(in the rows, 128 means zero)
Rotation paths and how fast each direction turns (degrees a step):
Each turn is a multiple of 5 degrees from 10 to 175, or 0.
Path 1:
[119 126 132 133 131 132 136 136 129 124 128 128 119 115 133 118 126 121
 136 131 117 121 122 118 124 120 128 128 118 122 126 131 115 122 126 138
 136 134 131 132 122 132 133]
[122 124 129 130 129 134 139 132 124 122 127 131 127 116 130 120 125 124
 135 130 115 121 126 116 125 119 125 129 123 122 128 131 115 122 126 140
 137 133 131 136 120 131 131]
[117 127 127 134 131 131 136 135 123 124 124 135 124 114 130 120 125 121
 138 132 119 123 128 114 122 121 127 132 120 125 131 133 116 124 127 139
 134 133 134 129 119 133 129]
[118 129 126 134 126 131 134 129 122 121 125 128 131 112 132 122 125 122
 134 132 117 122 125 115 124 121 127 132 124 124 126 135 114 124 130 138
 135 134 129 131 118 134 131]
[115 128 129 136 128 130 137 133 128 122 127 130 121 114 130 122 126 122
 138 127 117 122 124 115 123 124 129 133 128 123 125 137 118 123 127 138
 138 133 129 128 121 134 134]
[120 127 131 135 131 132 133 132 128 123 130 125 123 113 132 119 128 121
 135 130 116 121 121 117 125 121 128 130 122 122 123 133 114 123 128 138
 136 135 130 132 121 130 135]
[121 124 129 131 132 134 138 133 127 123 128 133 123 117 128 119 126 124
 134 128 115 119 127 116 127 120 126 131 126 121 126 134 116 123 125 140
 140 132 130 133 121 129 133]
[120 126 129 134 135 132 134 135 123 126 123 131 125 115 129 119 129 121
 135 131 116 122 126 114 124 119 125 129 119 123 128 134 115 126 126 137
 135 134 133 130 121 130 130]
[119 126 125 133 128 133 137 129 123 121 123 132 130 113 129 121 127 122
 134 130 115 123 127 111 124 122 126 133 126 124 125 135 117 124 129 139
 137 132 130 131 119 132 131]
[116 129 127 136 131 130 133 133 126 125 123 131 123 112 129 121 127 120
 137 129 117 123 124 113 122 124 129 133 125 124 125 138 118 125 129 137
 136 133 130 126 121 133 133]
[121 129 129 134 129 134 133 131 127 123 128 125 126 113 133 123 127 122
 134 129 115 121 121 115 127 122 127 131 126 120 121 134 115 124 130 139
 138 134 126 131 122 128 135]
[120 126 129 132 134 133 137 135 129 124 127 132 119 117 129 120 128 123
 136 127 114 122 125 115 127 121 128 131 125 120 125 133 118 124 126 139
 140 133 129 130 122 127 134]
[123 126 129 133 134 134 133 134 124 125 124 129 126 115 130 119 129 120
 133 132 115 123 124 113 127 117 125 129 120 118 127 131 115 126 128 137
 137 135 130 133 121 127 131]
[121 125 124 132 132 133 137 134 123 122 122 135 127 116 127 122 127 122
 134 131 115 124 129 111 125 120 126 133 126 121 128 135 119 126 128 140
 140 133 130 129 120 130 130]
[118 129 127 137 131 131 130 133 125 125 121 129 125 115 130 121 128 120
 136 133 117 125 125 111 125 121 129 132 123 122 127 136 118 128 131 135
 136 134 128 127 120 131 131]
[120 129 126 134 126 134 134 130 126 119 125 127 127 114 130 125 127 122
 134 129 114 123 124 114 127 122 129 133 130 120 123 135 119 124 131 139
 141 134 125 129 120 129 134]
[119 128 131 135 134 132 133 137 131 124 126 127 118 116 130 122 129 120
 136 129 114 123 121 115 125 120 130 129 125 118 126 133 119 125 129 138
 140 133 128 128 122 129 135]
[124 125 130 133 132 135 135 133 126 122 126 128 125 117 131 123 129 122
 132 131 113 123 123 114 128 117 127 129 123 118 126 130 117 125 129 139
 140 133 127 134 122 126 134]
Directions:
[125 130 128 130 125 127 126 126 129 127 128 125 128 126 129 130 127 128
 129 127 129 128 126 128 127 131 130 129 131 129 126 130 128 128 130 128
 127 128 126 125 127 130 130]	65
Path 2:
[117 145 127 119 126 131 121 132 135 130 121 136 128 128 125 122 132 130
 132 128 124 116 134 125 129 138 132 124 124 134 122 133 144 128 127 126
 125 129 128 123 133 136 126]
[120 143 128 124 128 127 115 126 131 120 129 133 132 118 126 120 134 125
 132 128 130 120 134 122 128 138 125 119 117 132 129 133 144 130 131 127
 126 130 130 129 121 134 124]
[120 140 130 120 117 124 124 121 126 127 132 132 130 121 122 120 133 134
 139 126 130 122 134 122 127 140 128 124 124 138 124 131 142 127 129 130
 132 130 125 118 118 129 127]
[118 142 133 115 119 136 126 129 128 132 123 137 130 123 123 120 128 132
 135 130 123 117 131 127 127 142 128 121 122 132 125 136 138 131 126 127
 131 123 125 121 130 134 125]
[124 146 132 122 129 134 125 131 134 130 128 128 132 121 125 116 132 125
 134 132 124 121 133 122 128 134 124 119 118 134 129 134 146 129 135 126
 129 121 129 124 126 135 123]
[121 145 131 120 124 123 120 127 136 131 127 131 128 119 124 121 135 126
 137 128 130 123 133 119 130 138 133 123 125 141 125 128 140 120 136 130
 129 132 125 118 125 134 124]
[116 140 130 117 123 131 117 121 123 125 125 140 132 119 125 122 130 129
 135 130 127 121 134 127 132 139 133 120 123 132 128 135 134 127 131 127
 130 126 121 123 125 137 124]
[125 143 130 121 125 131 125 124 124 129 135 128 130 121 126 114 126 131
 139 131 126 121 135 125 127 133 128 117 114 135 127 137 140 130 135 129
 133 119 123 121 124 132 125]
[122 143 133 121 121 128 125 130 139 139 130 128 128 120 127 116 127 131
 139 130 127 122 133 122 125 139 135 121 124 133 123 129 137 124 133 128
 132 126 125 117 130 135 123]
[118 141 134 121 133 135 118 124 135 131 126 138 133 121 124 118 130 125
 135 133 126 127 134 125 131 139 138 121 128 130 128 136 138 126 134 125
 128 127 127 124 126 140 123]
[121 140 128 126 131 124 121 118 126 123 131 134 127 123 126 115 131 126
 138 132 126 123 138 123 128 128 137 119 120 139 125 134 142 124 135 130
 128 122 124 120 124 135 127]
[118 141 128 121 119 124 122 126 131 129 132 134 128 120 131 116 124 134
 137 125 129 119 135 127 121 138 139 119 119 129 123 130 137 126 129 129
 132 126 124 119 130 134 125]
[120 140 135 122 130 137 122 125 132 134 133 132 133 124 125 116 123 133
 135 131 129 126 133 127 125 141 135 121 121 123 126 137 141 134 131 125
 131 127 128 123 123 137 124]
[121 140 133 127 131 128 127 123 137 131 130 133 128 127 121 115 131 127
 136 134 123 123 137 120 125 132 137 124 122 137 122 135 145 129 129 132
 125 126 129 120 121 136 126]
[117 140 129 123 124 123 121 125 134 123 126 140 129 121 130 118 130 126
 135 124 127 121 135 125 122 136 139 123 126 131 125 130 144 123 125 125
 126 126 132 123 130 139 125]
[118 143 126 122 129 130 118 122 125 122 132 133 133 124 129 117 127 136
 133 124 132 125 135 128 127 137 133 120 122 127 124 136 148 131 131 123
 130 130 129 123 121 134 128]
[120 140 131 125 124 128 125 126 133 131 132 130 127 127 121 118 127 134
 136 129 127 116 137 123 124 137 133 124 116 135 119 136 142 134 125 133
 127 131 124 120 121 131 127]
[117 140 136 123 120 129 127 126 138 129 128 139 132 120 123 116 130 126
 135 128 125 119 132 122 120 142 131 123 122 130 126 132 141 130 122 128
 128 125 133 126 125 137 123]
Directions:
[129 126 125 127 129 129 130 131 128 127 129 129 130 126 129 128 128 130
 131 127 127 130 133 126 130 130 128 130 128 129 129 128 127 129 128 129
 127 128 129 130 129 128 126]	0
[129 129 130 128 131 130 130 130 133 130 126 129 128 129 127 128 130 125
 127 130 126 130 127 127 128 127 128 129 131 129 129 127 130 126 129 126
 126 127 131 128 130 130 128]	80
Path 3:
[133 114 132 135 118 129 126 135 132 133 120 129 128 129 131 137 122 131
 131 137 128 122 133 133 119 125 118 128 125 119 132 136 128 131 131 117
 129 115 128 117 120 125 128]
[131 117 132 134 113 129 125 136 135 129 125 125 128 129 140 141 130 132
 136 139 133 129 128 137 125 129 123 125 127 124 130 129 127 128 138 122
 135 120 128 114 127 125 127]
[132 112 125 130 113 127 125 132 133 133 127 128 125 131 133 140 132 132
 130 137 131 134 132 134 123 124 118 128 130 116 132 131 131 115 133 120
 135 122 125 123 124 125 128]
[127 117 133 135 112 130 128 129 130 129 121 130 129 126 127 135 129 133
 133 137 124 128 135 134 119 126 116 133 133 120 132 130 130 122 129 118
 130 118 121 112 127 129 128]
[131 115 129 136 113 132 131 132 131 135 121 134 122 130 129 137 127 132
 134 137 130 127 133 135 125 132 115 122 128 125 131 135 128 130 136 121
 133 118 130 115 121 126 131]
[134 118 128 133 109 128 122 132 130 130 129 126 128 128 135 142 128 136
 131 138 127 130 129 132 129 134 118 128 132 121 133 132 125 122 138 121
 136 116 130 118 127 121 128]
[129 117 127 129 111 129 127 127 130 127 125 131 124 127 128 137 135 132
 135 141 125 133 136 133 122 127 119 125 128 122 131 126 128 111 135 121
 134 120 126 116 126 125 131]
[131 117 129 134 111 131 124 127 127 131 121 132 126 130 122 131 126 129
 130 137 120 127 137 132 122 126 115 128 130 120 131 136 126 122 132 116
 129 116 129 116 121 127 130]
[132 120 130 135 111 130 122 130 133 129 122 132 127 128 130 134 127 131
 135 138 124 127 132 135 128 134 117 120 126 131 129 129 124 129 139 119
 134 117 132 113 124 122 128]
[136 117 123 128 114 126 122 132 132 131 127 129 128 127 132 139 128 132
 130 138 126 130 132 132 125 130 119 122 122 124 131 129 125 115 137 118
 137 116 133 123 122 118 128]
[128 120 131 130 113 128 122 129 131 126 124 126 132 125 129 135 130 130
 133 140 120 128 136 133 118 123 124 128 125 120 131 125 125 115 132 116
 131 116 128 114 126 123 127]
[131 114 129 133 115 131 124 131 133 131 119 132 125 130 127 129 126 125
 133 137 124 128 136 137 119 122 120 122 123 124 127 133 127 126 134 114
 130 118 131 115 118 127 129]
[135 115 129 134 115 126 117 134 135 128 124 127 132 128 135 137 125 131
 128 137 125 126 129 133 124 129 119 127 126 126 131 130 125 130 137 113
 136 117 131 118 124 122 124]
[132 115 128 128 116 126 128 134 135 130 123 128 129 125 135 142 131 131
 134 142 132 128 132 135 120 126 122 123 119 124 132 123 129 118 134 118
 135 119 125 118 125 121 127]
[131 116 131 131 115 130 124 134 130 129 123 125 129 130 130 136 125 130
 133 138 127 127 134 134 116 119 122 131 126 112 132 133 129 121 130 116
 129 117 126 119 123 127 128]
[128 114 135 138 112 131 123 134 137 130 120 129 127 130 133 133 130 128
 134 136 129 129 131 139 123 126 121 126 130 125 128 131 128 130 135 116
 133 122 125 112 125 131 128]
[134 111 125 133 116 127 124 133 134 135 123 130 125 129 134 141 126 133
 127 137 133 127 130 133 125 130 113 127 128 124 133 131 131 125 134 118
 137 120 126 122 122 124 127]
[130 119 132 133 113 129 130 131 131 129 126 127 129 125 133 144 128 136
 135 142 128 126 132 132 120 130 121 131 128 120 133 126 129 119 132 122
 132 117 123 115 129 123 128]
Directions:
[127 128 128 127 126 129 126 128 127 126 130 126 127 130 128 126 132 126
 129 128 127 131 129 130 128 125 131 129 130 124 126 128 128 124 128 128
 127 129 128 129 128 130 128]	90
[131 125 125 127 129 128 128 129 127 131 128 129 126 130 127 128 126 128
 125 127 129 128 129 127 128 127 126 127 127 125 128 132 129 127 127 128
 128 128 130 132 125 127 129]	155
[127 129 127 129 125 129 130 126 125 129 130 130 126 128 126 129 129 130
 129 128 127 129 129 127 131 132 125 128 132 128 129 130 128 126 128 131
 128 128 128 127 129 128 130]	25
Path 4:
[115 129 131 119 117 130 121 123 137 135 130 123 136 135 130 124 132 123
 126 124 123 129 117 135 130 134 121 119 130 121 132 126 136 131 134 128
 129 129 126 123 139 136 115]
[125 129 136 122 121 132 124 127 137 134 125 125 132 128 132 124 134 123
 121 123 129 135 111 131 132 135 119 121 129 123 123 122 140 134 135 133
 129 131 126 120 136 133 114]
[113 128 129 120 121 131 122 123 136 138 124 124 132 136 134 120 129 125
 127 125 129 133 114 135 132 134 120 116 124 122 127 126 136 133 134 129
 132 129 123 126 134 136 118]
[122 128 134 120 118 130 123 124 137 134 127 123 135 132 131 123 133 123
 127 126 124 132 116 132 127 136 122 120 133 124 130 123 135 132 135 132
 125 129 128 121 140 137 113]
[119 130 131 121 122 133 123 126 138 136 125 123 132 131 133 123 134 124
 121 123 131 132 112 132 133 133 118 121 124 123 122 124 141 135 131 129
 131 131 125 123 135 131 117]
[115 128 134 119 118 132 123 123 132 136 125 124 133 133 132 122 129 124
 127 128 127 137 116 136 132 133 122 115 130 122 131 127 134 132 137 131
 128 130 126 123 137 139 116]
[123 130 133 118 120 129 122 126 143 135 127 124 135 131 134 121 134 123
 125 124 127 127 112 129 129 136 122 122 128 123 127 120 136 133 133 129
 130 130 125 121 136 134 114]
[116 128 133 122 120 134 124 124 134 137 127 124 135 132 131 126 131 125
 123 125 128 137 117 137 135 133 118 119 127 123 126 128 141 133 133 130
 130 131 125 123 136 133 116]
[121 129 134 120 120 130 123 126 137 134 122 126 129 132 136 118 131 123
 128 127 129 133 111 131 129 134 123 118 131 123 128 122 134 133 136 133
 128 127 126 124 136 139 116]
[117 129 131 121 119 130 121 124 140 137 129 122 138 134 131 124 133 124
 124 123 126 128 117 134 132 134 120 121 127 121 128 124 138 132 132 126
 131 130 124 123 137 134 115]
[123 128 137 121 121 133 125 126 133 136 123 124 132 131 131 123 131 125
 124 126 128 139 114 134 133 134 120 118 131 124 126 125 139 134 136 134
 127 130 128 122 136 134 115]
[115 128 130 120 121 130 120 125 140 137 126 126 132 135 135 118 131 124
 127 124 129 128 112 133 130 133 123 117 125 122 127 124 135 133 133 128
 132 128 123 126 135 136 118]
[121 128 135 119 118 131 124 123 136 135 130 122 137 131 129 126 134 125
 124 124 124 132 117 133 131 136 119 121 131 123 130 125 138 132 134 130
 127 131 127 120 139 134 113]
[120 128 133 120 123 132 122 127 137 136 122 125 129 131 135 121 131 125
 123 124 131 135 110 132 133 132 120 119 125 124 123 123 140 136 134 133
 131 130 124 123 133 133 116]
[114 128 132 119 118 130 122 122 135 136 127 124 135 134 132 122 129 124
 129 125 126 131 118 136 131 134 121 117 128 122 133 127 134 131 134 129
 129 128 125 125 137 138 116]
[125 129 135 120 119 131 124 125 140 134 127 124 135 128 133 124 135 124
 124 124 127 132 112 130 129 135 120 122 130 124 125 121 138 134 135 132
 127 130 126 120 137 133 113]
[114 129 132 121 120 133 122 125 135 138 124 124 132 134 132 122 129 125
 124 124 130 134 114 136 135 131 119 117 123 122 125 127 139 134 132 129
 131 129 124 125 134 135 118]
[121 130 134 118 118 130 122 124 135 134 126 124 133 132 134 121 133 123
 128 127 125 132 114 132 129 136 123 116 133 123 131 123 133 132 136 132
 126 129 126 122 138 138 115]
Directions:
[131 128 129 128 127 128 129 128 130 128 131 127 131 126 126 132 131 128
 125 126 127 127 129 127 128 128 127 131 128 128 127 127 131 128 127 127
 128 130 129 126 129 125 126]	125
